50 stands for zero in the data rows.
Here is a table of points, one per row:
array([37, 64, 39, 56, 28, 66, 42, 53, 72, 31, 71, 67, 42, 42])
array([55, 46, 51, 43, 63, 33, 43, 48, 40, 54, 39, 59, 64, 44])
array([39, 53, 38, 38, 58, 46, 65, 51, 49, 40, 50, 27, 48, 68])
array([59, 54, 48, 55, 69, 34, 75, 42, 34, 51, 44, 22, 54, 56])
array([49, 44, 50, 50, 63, 42, 51, 40, 42, 56, 46, 46, 58, 50])
array([38, 53, 62, 61, 39, 39, 66, 41, 50, 46, 48, 58, 42, 43])
array([52, 57, 42, 50, 61, 72, 48, 62, 60, 45, 56, 52, 37, 47])
array([53, 43, 49, 56, 41, 37, 50, 49, 44, 52, 45, 57, 57, 49])
array([42, 59, 53, 45, 59, 65, 60, 46, 52, 49, 43, 32, 42, 70])
array([51, 41, 37, 29, 58, 33, 59, 53, 46, 52, 55, 44, 77, 41])
array([56, 49, 46, 30, 59, 53, 57, 54, 59, 58, 52, 43, 52, 54])
array([43, 54, 57, 65, 45, 58, 46, 71, 57, 58, 54, 48, 49, 47])
array([59, 50, 37, 31, 64, 51, 35, 52, 52, 41, 52, 42, 51, 55])
array([51, 46, 49, 56, 63, 56, 61, 50, 49, 58, 50, 41, 49, 56])
array([38, 61, 47, 58, 60, 59, 58, 47, 44, 61, 46, 47, 48, 49])
array([69, 43, 56, 46, 53, 36, 43, 47, 47, 59, 35, 49, 57, 58])
array([47, 44, 55, 57, 33, 48, 54, 46, 48, 59, 36, 60, 43, 54])
array([23, 55, 47, 53, 31, 70, 39, 51, 53, 43, 64, 59, 44, 36])
array([51, 50, 47, 56, 58, 56, 46, 44, 51, 55, 42, 48, 39, 51])
array([44, 56, 43, 55, 25, 42, 31, 60, 52, 51, 63, 67, 43, 32])
array([51, 60, 56, 54, 36, 53, 49, 46, 53, 54, 47, 56, 39, 61])
array([47, 56, 45, 48, 43, 62, 69, 54, 36, 37, 58, 43, 47, 46])
array([67, 47, 58, 45, 54, 28, 43, 54, 50, 64, 50, 52, 66, 37])
array([54, 48, 51, 56, 54, 69, 58, 44, 50, 56, 47, 36, 34, 69])
array([44, 51, 64, 61, 43, 42, 44, 46, 54, 46, 48, 54, 37, 42])
array([49, 53, 50, 50, 73, 69, 72, 47, 54, 42, 52, 46, 48, 66])
array([54, 59, 57, 45, 57, 25, 53, 41, 47, 60, 51, 35, 56, 40])
array([43, 45, 41, 53, 19, 61, 35, 68, 77, 33, 67, 45, 56, 59])
array([43, 50, 35, 34, 51, 31, 71, 54, 45, 53, 48, 29, 56, 55])
array([52, 57, 36, 34, 66, 57, 74, 59, 38, 46, 39, 43, 67, 60])
array([53, 47, 61, 38, 61, 19, 43, 45, 44, 54, 40, 51, 63, 34])
array([46, 61, 56, 49, 27, 63, 39, 59, 74, 49, 63, 68, 38, 45])
array([52, 47, 46, 54, 56, 71, 61, 50, 51, 49, 41, 50, 38, 59])
array([50, 45, 50, 66, 35, 38, 54, 47, 45, 53, 85, 57, 48, 49])
array([57, 49, 56, 60, 58, 63, 65, 45, 38, 52, 45, 44, 40, 59])
array([37, 49, 33, 34, 68, 48, 76, 43, 35, 54, 34, 25, 50, 60])
array([42, 48, 55, 65, 48, 52, 48, 45, 49, 56, 56, 49, 58, 50])
array([32, 58, 44, 38, 26, 59, 34, 58, 72, 37, 69, 66, 42, 35])
array([63, 46, 47, 35, 57, 41, 35, 49, 36, 43, 25, 69, 67, 39])
array([54, 42, 58, 43, 52, 28, 57, 40, 43, 49, 65, 50, 60, 46])
array([62, 48, 51, 73, 42, 63, 48, 53, 48, 66, 56, 57, 62, 51])
array([70, 47, 39, 32, 59, 56, 47, 38, 53, 67, 54, 45, 58, 42])
array([64, 44, 52, 38, 52, 26, 47, 52, 32, 55, 49, 53, 64, 44])
array([44, 47, 66, 52, 43, 55, 60, 59, 46, 65, 50, 49, 51, 54])
array([51, 52, 54, 43, 53, 68, 51, 36, 45, 49, 45, 50, 43, 43])
array([59, 40, 62, 58, 64, 32, 49, 48, 52, 64, 39, 37, 58, 63])
array([45, 62, 41, 52, 51, 71, 52, 59, 61, 27, 57, 46, 43, 54])
Along one direction, these points spread out more than along any other. Where along it does each point below lie, from 0 to 9? The average is between 4 and 5, and the first point in the table lies past the average.
array([40, 48, 55, 54, 52, 44, 64, 48, 33, 52, 55, 42, 61, 50]) 4
array([54, 45, 63, 37, 58, 36, 51, 45, 40, 49, 40, 40, 60, 42]) 3
array([41, 56, 44, 39, 41, 67, 49, 65, 48, 33, 64, 60, 40, 47]) 7
array([49, 42, 61, 46, 57, 45, 42, 38, 43, 56, 36, 50, 61, 40]) 3
array([57, 44, 60, 66, 32, 32, 41, 46, 42, 45, 40, 77, 43, 57]) 5
array([46, 53, 32, 38, 49, 75, 54, 62, 51, 57, 53, 26, 45, 65]) 5
array([51, 53, 46, 57, 41, 85, 52, 52, 58, 46, 56, 51, 33, 61]) 7
array([34, 58, 43, 52, 39, 60, 47, 55, 48, 50, 38, 55, 36, 61]) 6
array([99, 37, 51, 40, 47, 10, 46, 47, 51, 47, 51, 51, 67, 36]) 3
array([51, 43, 51, 37, 63, 27, 45, 47, 41, 53, 33, 51, 77, 87]) 2
array([41, 35, 59, 76, 43, 26, 43, 39, 44, 61, 41, 74, 66, 61]) 4
array([49, 38, 62, 60, 40, 36, 56, 49, 46, 52, 50, 49, 49, 49]) 4
array([52, 51, 61, 59, 45, 42, 45, 41, 47, 54, 50, 61, 42, 38]) 5
array([45, 60, 53, 46, 56, 67, 51, 58, 43, 34, 52, 51, 38, 55]) 5
array([61, 60, 39, 40, 66, 42, 63, 54, 50, 47, 43, 60, 60, 62]) 3
array([51, 54, 42, 28, 56, 53, 42, 53, 66, 44, 52, 44, 59, 37]) 5
array([37, 53, 49, 63, 55, 57, 56, 59, 48, 46, 55, 44, 44, 55]) 5
array([53, 39, 57, 64, 52, 46, 59, 48, 47, 51, 55, 58, 49, 47]) 5
array([52, 43, 57, 83, 47, 43, 46, 37, 53, 54, 40, 67, 41, 46]) 5
array([52, 42, 47, 49, 50, 45, 45, 54, 48, 52, 55, 63, 55, 52]) 5
array([66, 41, 54, 38, 62, 28, 43, 45, 36, 46, 47, 47, 60, 40]) 3
array([52, 54, 47, 51, 59, 81, 48, 48, 52, 53, 50, 40, 41, 61]) 5
array([36, 43, 59, 67, 42, 51, 44, 39, 41, 65, 42, 50, 47, 43]) 5
array([46, 56, 40, 53, 53, 67, 42, 54, 63, 42, 44, 49, 31, 61]) 6
array([55, 50, 39, 38, 59, 49, 47, 45, 37, 46, 46, 43, 61, 53]) 3
array([51, 53, 50, 57, 64, 59, 37, 47, 48, 51, 53, 62, 41, 56]) 5
array([41, 61, 57, 43, 43, 61, 37, 60, 66, 42, 64, 49, 47, 50]) 7
array([55, 38, 52, 71, 42, 36, 52, 49, 44, 59, 42, 64, 42,  7]) 5
array([48, 58, 50, 51, 53, 64, 32, 54, 64, 49, 50, 37, 34, 52]) 6
array([55, 40, 58, 45, 56, 39, 33, 49, 52, 55, 42, 57, 63, 37]) 4
array([40, 60, 50, 69, 28, 67, 30, 55, 79, 40, 62, 53, 35, 40]) 9
array([45, 63, 44, 52, 65, 66, 56, 49, 55, 37, 50, 41, 39, 62]) 5
array([40, 58, 53, 53, 39, 59, 34, 51, 59, 37, 59, 68, 47, 44]) 7
array([38, 58, 43, 44, 42, 60, 57, 41, 52, 42, 51, 40, 48, 49]) 5
array([49, 60, 36, 45, 30, 65, 44, 70, 81, 35, 63, 56, 47, 55]) 8
array([64, 35, 66, 55, 56, 50, 44, 52, 51, 50, 46, 57, 40, 49]) 5
array([53, 45, 49, 43, 66, 47, 52, 50, 37, 56, 66, 52, 42, 57]) 4
array([46, 58, 48, 49, 21, 52, 36, 66, 70, 49, 53, 60, 42, 33]) 8
array([60, 37, 52, 44, 59, 36, 51, 38, 42, 62, 46, 44, 72, 42]) 2
array([52, 46, 51, 45, 46, 28, 71, 49, 43, 51, 48, 34, 58, 47]) 3
